Each row is where one point has got to under a steady rotation. How many ticks took it there?
The counts run from 0 to 31.
[  8   8   4  12  -7 -12  -9  30  -9  -7   9   6  12  -2   6  -9 -23 -31
   7 -14  -2   5  23 -18  -1 -14] : 18
[ 29   2 -16  22 -27 -11  -1   4  12  26   0   7  17 -17 -11  -2  -4 -12
 -18   0  27  10   0 -15  -3   7] : 3
[ 22   2 -18  24 -32  -9  -2  -2   4  23  -1   3  14 -14 -15   0   0 -10
 -21  10  17   6   3 -10  -5  -3] : 2
[ 19  -2  -9  22 -28 -10   0   5   7  24  -1 -13  10 -13 -10   8   1 -19
 -11  12   3   3  20  -8  -1 -13] : 0
[ 11  14 -18  21 -31 -11  18   7 -26  16  22  16   3  14  -1  -4 -18  -3
  -3 -12  -9  12   6 -15   5  -2] : 13
[  9  -9 -11  21 -38   7   3  15 -12   7  14   4   0   7 -10   6 -18  10
   9  -7  18  14  25 -10   7  13] : 9
[  4   4   3   4  -1  -5  -8  23  -2 -28  22   8  -6  -5  -4  -4 -37  13
  -8 -20  -4   5   5 -14   3   7] : 28
[  1  -6   7   1  -7   4  -6  24  -7 -26  22  -3  -8   9  -8   6 -37  18
  -3 -13 -15   5  16  -8   5   2] : 30
[ 10  23 -15  13 -18 -17  10  13 -21   2  11  14  15   8  12 -10 -19 -12
  -1 -17   1  15   5 -20   0  -9] : 15
[ 12 -10 -13  20 -35   1  -8  18   0  -3   2   8   7  -4 -14   0 -14   7
  -6 -22  30   7  21 -11   3  16] : 7
[  7 -13  -8  24 -33   3  -7  19  -5  -2   7   5   2   5 -13   8 -19  13
  10 -17  24  11  21  -9   6  18] : 8
[ 10  18  -5  13   0   0  -6  16   8  -7  23  18   4 -12  -7  -7 -37  -4
 -34   1   2   5  -6 -16   8  13] : 25
[  7   1  -7  24 -39  -8  22   2 -17  15  19  11   5  15  -5   2 -18  -4
   3  -6  -2  11   8 -15  20  -2] : 12
[  3  -2   7  -2  -3   9 -14  24  -6 -29  23   8  -5   1  -4  -5 -36  13
  -9 -15  -5   6   6  -7   7  16] : 29
[  0  -8  -9  17 -40   7  11  15 -13   8  18   4   5  14 -11   5 -16  11
   9  -9   3  10  17  -5  10   6] : 10
[ 24 -10 -17  12 -25  -3 -10   9   2   3  -5  16   3 -10 -11  -1 -15   7
 -14 -14  30  11  17  -8  -4  14] : 6
[  9   8   2   2  -2  -2  -5  17   4 -19  23  14   4 -10  -2  -6 -33   1
 -26  -3  -1   5 -15 -15   4  16] : 26
[ 24  -1 -23   8 -23  -7   1   7  10   4  -6  13  13 -12  -4  -9 -16   3
  -9 -13  35  13   9 -16   0  18] : 5
[ 11  15  -3  12 -14 -19  -9  20 -13  -6   9  10   7  -2  11  -5 -23 -27
   0 -17   4   6  16 -15  -4 -14] : 17
[  4   5   8  21 -15   5 -11  33   0   0  19  -2  10  -9  -5   0 -27 -26
  -4  -4  -1   3  19 -13  11  -7] : 20
[  9   4  -4   5   1   4  -5  21   1 -20  16  17  -3  -4   0 -11 -36   9
 -20 -14  -2  14  -6 -14   4  18] : 27
[ 14  21 -18  12 -27 -17  14   8 -22   6  17  13  11  17   1 -11 -18 -10
  -4 -16  -7  15   2 -12   6  -6] : 14
[  2   9  -5  25 -13   8  -8  16  10   7  27   4   6  -6 -11  -2 -30 -22
 -24  11  -5   1  -8 -21  15   3] : 23
[ -4  -6   6   6 -11   2  -4  17 -13 -17  31  -7  -9   9 -12   5 -30  12
  -7  -7 -22   5  12  -7   7  -1] : 31
[  9  14  -1  21  -8   5 -10  16  13  -3  25  12   3 -10  -3  -6 -30 -11
 -27   9  -4   3 -14 -15  11  15] : 24
[ 11   0  -8  23 -38   1  18   9 -15  21  20   8   2  21 -10   7 -15   4
   5 -13  -2  11  21  -6  14   3] : 11
[ 20   4 -20  22 -26  -9  -7   7   9  12   0   7   9 -10 -15  -6  -6  -7
 -15  -7  31  10   2 -17   0  16] : 4
[  3  10   2  12 -12  -7 -10  21 -10  -5  11  -3  14  -8   3   9 -29 -31
   3  -8   1   4  23 -19   7 -14] : 19
[  9   8   8  25 -11   9  -8  23   8   5  22  -1   9 -11 -10   3 -28 -28
 -20  17   0   3  -1 -14  12   0] : 22
[  7  24  -6   8 -16 -19   8  18 -18   1  13  17  10   5   9  -6 -17 -24
   2 -23   3  12   9 -13  -2 -10] : 16
[ 20   1 -14  26 -28 -10  -1   4   6  22   1  -6  12 -17  -8   5   3 -17
 -20  12  13   0  13  -8  -1  -2] : 1
[  0   0   4  21  -5   7 -12  20   7   7  19  -4  11  -6 -10   3 -23 -31
  -9   7  -7  -2   8 -19  13  -8] : 21
